In the data rows, 128 means zero.
Some points, one per row:
[230  52  16 224 230 213 232 179 245  26 219 190 243 232 254 194  11  10
 245 234 218 250 237 191 227  17]
[119 118 143  85 132 113 130 101 123 143 113 155 128 105 128  91 133 130
  93  97 103 125 135  90 130 120]
[123 116 118 111 114 100 141 119 125 134  68 104 120 124 134 123 117 143
 133 135 140 129 129 140 120 160]
[103 140 158 131 133 113  74  87 113 129 153 136 117  99 125  77 126 119
 126 113 102 130 123 132 112 127]
[196 157 113 171 182 107 153  77  68 111 153 137  62 118  78  76 143 145
  97  96 215 121  86 122 196 125]
[109 189 113 155 127 144 106  98 114  94 188 110 130 122 132  84 148 127
 125 109 125 111  90 158 133  85]
[136 113 122 107 119 107 159 132 126 148 100 110 125 126 125 146 135 143
 116 114 114 127 139 104 136 132]
[144 157 122 115 110 147 141 148 133 124  99 112 124 167 130 162 137 142
 124 119 122 128 135 114 133 119]
[140 183 118 122 118 155 114 124 121  98 112  99 119 158 124 120 134 134
 126 123 137 118 131 133 133 105]
[158 127 140 132 177 109 103 177 164 147 153 154 167 110 145 170 135 129
 126 155 150 129 121 152 173 139]
[112 158 118 171 148 128 134  92 115 118 195 137 116 106 105  77 140 137
 101 110 125 114  98 133 117 124]
[100 114 115 130 113 109 115 137 128 123 118  99 116 115 127 130 118 133
 134 144 128 120 138 151  88 146]
[130 130 137 136 108 115 144 163 126 142 135 125 126 124 121 171 134 142
 125 114 115 126 134 124 131 131]
[ 87 205 172 119 130 202  59  86 121 104 148 141 127 196 138  67 122 109
 128 111 101 134 126 135 111 106]
[129 106 132 114 116 107 146 145 126 147 112 107 126 125 130 158 135 141
 121 113 115 128 129 115 128 140]
[151 110 131 137 144 108 141 160 140 145 149 132 139 118 139 167 136 134
 127 124 125 126 136 118 159 124]
[104 161 146  98  97 103 122  89 123 139  86 115 118  96 112  91 126 126
 120 153 125 130 128 142  95 172]
[106  85 116  71  90 158 112  30 123 121  35 210 122 161 115  31 123 166
 138 167 136 138 129  69  68 179]
12 more points follow, each with its number after it:
[103 124 129 126 119 104 149 117 127 144 105 103 119 118 138 132 128 139
 142 125 109 131 156 129 102 165] 0
[126 111 136 114 110 117 138 154 126 145 129 111 129 119 130 154 136 133
 121 113 105 127 122 120 132 131] 1
[199  64  53 183 186 183 206 174 198  70 200 148 197 192 198 180  58  61
 186 169 173 204 204 139 207  47] 2
[105 106 160 142 108 137  97  69 118 144 116 126 126 126 122  73 123 129
 141 143 120 117 126 132  84 158] 3
[125 120 121 114 118 107 128 146 130 141  91 100 124 119 116 152 132 138
 127 136 127 129 135 128 104 150] 4
[ 99 131 155 112 111 107 118 111 122 140  60  97 108 111 109  99 120 146
 139 163 141 120 131 146  67 180] 5
[ 65 209 112  88 112 162  80 176 116 107 137 137 129 113 126 135 132  90
 135 125  93  96 105 169  86 104] 6
[ 93 149 131 122 114 120  86 138 120 128 148 106 128  98 123 118 136 126
 128 128 100 130 116 146 105 122] 7
[133 123 124 113 118 101 144 135 128 147  99 101 123 125 130 154 130 142
 122 117 118 127 133 116 121 143] 8
[137 154 112 121 115 153 133 141 130 115 136 110 127 151 127 145 145 132
 119 111 116 108 121 115 148 103] 9
[110 153  92  59  99 126 253 161 129 123  78 130 140 119 148 160 144 101
 199 111 110 109   0 144 118 114] 10
[120  93 136 119 114 127 115 105 125 143 142 135 129 131 133 113 132 133
 116 113  98 125 130 110 125 125] 11
Which two of these numbered points are nearest to each point below by angle, seen from the average point of the first points? Their numbers follow each, nearest first.
[192 143  99 131 134 115 198 119 109 112 111 110 109 129 110 133 153 145
 113 118 192 118  90 121 187 121] > 10 9
[253  47  57 126 118 243 124 119 141   0  98  95 133 232 122 114  35 128
 146 155 255 206 145 171 248   0] > 2 9
[ 83 107 134 101  99 141  78  47 118 131  93 135 109 126 112  44 131 136
 130 160 122 129 122 147  58 164] > 3 5
[134 112 126 105 113 103 145 119 126 142  87 116 122 125 124 137 132 141
 123 122 117 127 137 113 127 141] > 8 4
[225  56  26 226 230 206 234 190 244  37 229 194 246 213 245 198  26  10
 237 250 210 235 226 203 221  27] > 2 10
[115 140 128 127 116 107 138 115 118 136 121 107 124 112 119 121 137 142
 118 130 123 126 118 129 103 146] > 0 5
[ 94 137 150 128 116 116  81 111 128 134 151 104 131  85 119 103 139 130
 122 131 109 126 117 147 101 134] > 7 3
[ 91 237  69 119 120 224 126 123 125 106  80 110 118 223 135 123 135 125
 149 133 129  75 109 146 100 131] > 6 9
Now 12 new points, numbered from 0 again:
[141  89 118 121 123 128 146 148 131 134 107 110 127 153 125 164 130 138
 123 119 122 130 134 114 136 126] 0
[107 180 154  94 105  98 132  87 125 141  28 103 116 112 124  96 120 131
 137 144 139 131 152 146  80 171] 1
[117 106 133 115 112 122 124 118 125 135  91 104 123 132 119 122 134 138
 132 138 128 122 130 133 101 152] 2
[ 90  39 255 255 165 235 166  19  90 181 255 249 110 187  66   0  97   0
   7  81 123  38  40  56  97 178] 3
[126  93  99 124 113 130 159 140 126 133 100 104 123 153 133 150 122 136
 137 127 123 143 150 128 113 143] 4
[134 113 142 120 121 115 161 139 128 142 142 109 131 118 127 147 137 134
 113 107 103 130 149 108 143 118] 5
[139 124 116  88 113 109 167 170 124 145  81 141 124 124 123 181 133 135
 136 119 116 125 129 135 131 135] 6
[143 125 134 119 145 104 129 166 139 151 116 138 143 124 132 177 137 134
 125 141 128 127 129 136 148 145] 7
[107 133 145 125 114 118 100 142 122 136 153 111 128 117 136 144 129 124
 123 107  97 124 127 127 129 118] 8
[128 115 138 138 120 114 154 147 130 148 156 111 127 116 135 155 135 134
 127 112 107 127 148 116 138 126] 9
[129 122 129 125 115 114 133 128 122 137 114 108 121 113 120 128 136 143
 120 127 117 124 124 118 122 131] 10
[106  69 139 123 142 174  85  52 115 147 158 255 125 153 118  37 138 129
 117  84  99 131 125   0 121 132] 11
Which two of these numbered points are nearest to each point below by angle, seen from the average point of the first points? Their numbers follow each, nearest first.
[129 110 136  97 119 112 149 158 128 141  85 121 128 126 118 171 134 148
 130 131 122 124 131 126 119 143] > 6 0
[130 114 128 125 118 118 139 144 126 146 151 109 129 117 127 148 135 135
 112 109 101 124 129 113 135 120] > 9 5
[ 98 164 133  90 111  99 105  53 123 135  27 136 112 110 131  64 121 133
 150 151 136 118 130 133  72 183] > 1 2
[ 97 124 142 124 121 108  92 153 127 145 134 116 127 107 131 146 132 125
 126 113  96 133 129 134 111 133] > 8 10
[ 72 157 162 165 101 122  57 166 126 127 210 132 132  73 118 126 116 108
 138 117  92 128 122 166  80 115] > 8 9
[204 192 105 178 180 125 154  74  60  82 144 136  60 106  68  44 153 155
 105 118 240 120  95 149 192 114] > 3 11
[123 141 124 110 121 100 130 144 127 146  89 108 123 128 122 156 129 141
 125 127 119 129 132 122 116 153] > 6 10
[230 164  89 169 188 138 179  96  62  84 156 136  55 144  75  96 175 157
  94  85 226 105  93 113 214  82] > 3 11
